Each path below is one point turned by a fixed rotation once a step. After each direction that follows a path, write how fast that rotation turns it, in degrees each step (0 if it stays still).
Each turn is a multiple of 5 degrees from 10 to 175, or 0.
Each row of a path follows its step; steps can be skipped.
Rotation 1:
step 1: [ 15   4 -17 -21  12 -11   8  -1 -28 -13  36 -12  -4  -6 -36 -11  32 -22
   7 -27   6   6  16   0 -11   7  17   1   9 -12  29  12  -1   3   8   4
  18 -19 -31 -10 -46  -1]
step 2: [  6  11  34 -10  -1 -10  14 -28 -16   8  -1  22   7 -10 -27   8   3   8
  19  -3  -7  13  34 -21 -20   3   9  26  12 -17  -6  20  -4  28   9   0
 -19  -4 -11 -26   2 -54]
step 3: [ -9 -35  31 -24  -8   2  36  26  -7   1  16   7   8 -29  -5 -11   9  -5
   0  14 -20   0  32 -12  -8 -35   2   4  15 -25  22  10   7  -9 -14  -9
  26 -31 -14  13  -2  -7]
step 7: [ 39  12 -12 -27 -22 -13 -23   9   2   4   0  -5 -25 -22   5  -7  23  -3
   4  -4   2  -4  -9  35   3 -44  18   7  19   8   5  -8  33  -5   5  31
  10  -9 -31 -10 -15   0]
step 8: [ 21  14   8 -45  27  -2   0  -9 -24  -5  -5  28  -6  19   0 -19   4  23
  26  -4  -3 -15   8  32 -20  10  18   3  -3  -9 -20   9  -9  22  -2  11
   3   1 -14 -50 -15  16]
step 9: [ -6 -17  -3   6  -3 -22  20 -14 -31 -27 -16  18  12 -25  12 -13  42  17
   6  13 -14  -7  -4  -4 -42 -36  -4   5   6 -21  -4   1  32  10  15   9
 -18  -8 -19 -12 -11   0]
step 11: [ 19 -13 -25  34   7 -15   1  42 -20 -13 -22 -22  -8 -14  16 -33  21  13
 -19   6  16   2  24  -6 -11  -4 -17   0  14 -11   1  -1  15   8 -28  -3
   6 -10  14   9 -30 -30]
step 12: [ 32  37 -18   5   1  24  12  35  18  25  11 -14 -19  12   2 -13   4  18
 -13   7 -12  15  11 -10  -5   0  -1   2 -27 -34   1  -8 -21  38   5 -20
 -20  -7  13 -21  -4 -14]
step 13: [ 20 -15 -33   6 -26  15  17   5  14  -8 -10  -8   3  -7  21 -11  18 -28
 -14 -20   8  26  17  27 -13 -27  17  14   0  12  46 -12  -5  19 -20  -3
  -6  -6  -5 -26   9 -22]
step 14: [ 29   7  -7 -33 -14  22  19  19   6   4   4  23   3  -4 -15   0 -19  -3
  22 -40 -13  23  -1  44  16  -5  14  22   7 -20 -12 -13   4  37  16  11
  -8   9   7  10 -16  -4]
[  9   6   0  -3  -1  -2  -3 -11  -4   1   4   2  -4   4  10   5  -3  -2
  13 -11   2  -8  -8   4 -10  -4   4  -1  10   9   1 -10   3   0   7   5
   1   4   3   1  -4  16]	45
[ -4  -4   2  12  -1  -2 -12  -9  -3  -2  -6  -3   3  -6  -4  -5   4  10
  -3  -2  -1  -2   6   6   1   4   8   4   7   3   3  -5  10  11   6  10
  -9   3  10   7   5 -10]	155
[  6   4  -2  -3  -6   4   6   2  -6  -2   0  -5  -5 -18  -1   3  -6  11
  -1  -5 -12  -3  -3   7  -3   7   2  -3  -2   5  -5   1   2  -8  -9   3
  17   5   6   4   2  -7]	100
[ -9   4  -2  -8   5   4  -3   7   7   4  18   2  -2   1  -2  -4   3   1
  -7  -2  -9  -5  -6   5  -5   7   5  -7  10  -7  -4  -7   4   7  -2  -3
  -2 -13  -6   9   8   2]	160
[-15  -3   8  -2   6   8   0   2 -11  -2  -4  10  -1   1   8   9   3   7
   4 -14  -5   3  -1   1  10  -8  -4   2  -8  -5   4 -12   6   2  -7  -1
   1   2  -5  -3   2  -1]	65
Rotation 2:
step 0: [ 13 -27  38 -36  10   8  19 -31   5  15 -18 -19 -41  37  33   8   7  -9
  20   9  15  34   6  -3   0  18 -14  11 -18  21 -24   7  16  -9  -6   8
   5 -13  41 -24  -9  30]
step 2: [ -7   3  -9   3  17  60  36   2 -25  -2 -19  45 -12  -1  29  -5  -3  36
   2  10 -12 -13  17 -10  18   1  42   1  24 -25  27 -19   5 -16  -9  15
   4  -5 -23  28   9 -19]
step 5: [  3 -30  -8 -32  11  12   6  13   4  11  17 -32 -58  -2 -14 -15 -16   0
 -47  17  -8 -39  13 -25   0  26 -15 -14  21 -10  16  -6  10 -10 -16 -36
   1 -12  28  -5   1  30]
step 6: [ 13   8  -8 -27 -21  -2  30  -9  15  -4 -25  11 -11   8 -25 -37   1  16
 -45   4  26  27 -34  -1  -6 -26  15  -7 -22 -19 -53  -3  -7  -7  12  14
 -18   1 -34   4  14  33]
step 10: [ -7 -30  50 -10 -27   3  10  -3  13 -46  -1   0  19  -6 -14 -12   9  -4
 -57  -4  -8 -33  34   1   8   7  -7 -13 -11  26  15   7  26   2  -6  -5
   0  48   7   8  17 -16]
step 12: [ -9  -4  -1 -14 -11   3  11  16  38  40  -7 -29  13  34  22  18   1 -13
  26  22  -3 -21  13   5 -16   7  -7  -1  13 -44 -28  42 -28 -20 -17 -14
 -43   9 -16  12   0  18]
step 16: [-21 -34 -32 -32 -20  24  13 -19  19   2   6 -13 -13 -20   5  12   4  19
   3 -15  43 -51 -19 -28 -14  -1  16  33  16 -13  26 -27   9  25  -1  -5
  -3  17  15 -12 -23 -14]
step 18: [ 23   3   1 -31 -14 -13  22 -57  -8  33 -14 -13   9  20  14  -4  -2 -14
  10 -16  -6  48  30 -14   4  10  15  13  -8  29   0  37  27 -14  -3  40
   2  -9   3  27   0  15]
step 19: [ -3  17  -6 -15  44  10  48   4  15  -9  17  -4  16 -30 -15   7  -5  -3
   8 -21 -28 -25  43 -10  23   8 -28 -24  -9   3   7  -2 -17  43  -3  -8
 -36  17  14  32  12   9]
step 20: [-16   4  25  15  26  45  16   3 -16 -21 -35   5   9  20   2 -32 -35  38
   0  13 -10 -10   3 -25 -23 -12  20 -10  -2 -16  26 -16 -11  -8   4   0
 -11 -43 -37 -29   8   9]
[  7   2  11  -8  -1  -4  -4  10  -5  -4   2   3   5   8 -14   2  -3  -7
 -10  -1   1  -2  -1  10  -2   2 -13  -8  -4 -13  10   7  -3   7  -2   1
  -4   1  -4  -2  -2   0]	155
[ -3  -3  -4   7   1   1  -2  -5   7  -3   0   4 -10  -1  -4  -1   6  -1
  -6  10  10   0   9  -2 -15 -10  -7   9  -3  -5   1   6   0   5 -12   6
  10   4   7  -4   9   5]	65
[  8   5   8 -14   3   0  -1   2  10   4  11   3   4   4  -2   0   0   6
   3   0  -9   4  -2 -15 -11  -5  -3   9   8  -3   5  -2   5  -8  -4  -3
   3  -2   8   0  -9  -8]	160
[  4  -1  -3   8   2   4   5   4  -3  -8   7  -9  13  -7   7  10   8   2
  -9  -7  -5  -3  -4   0  -4  -2   4   9 -13  -2  12  -7   3   4  -1  -8
   0   4   5   1   2   8]	120
[ -5   3   2   4   5   2   5   2  -4   2   4   5 -12  11  -5   3   4  -1
   2  -6   2 -12  -4  -7   8  -3   1 -14  -3  -3   3 -15   1   3  -9  -3
  10  -6   9   7   2  -2]	125
[  4   4   2   0  -5   2   3   2   5  18   1   5 -14  -1   8  -5   3  -5
   1 -14   0   6  -4   4  -5   4   2   0  -8 -12   0   2   5  -4   0  -1
  -4  14  -3   8  -1   7]	65
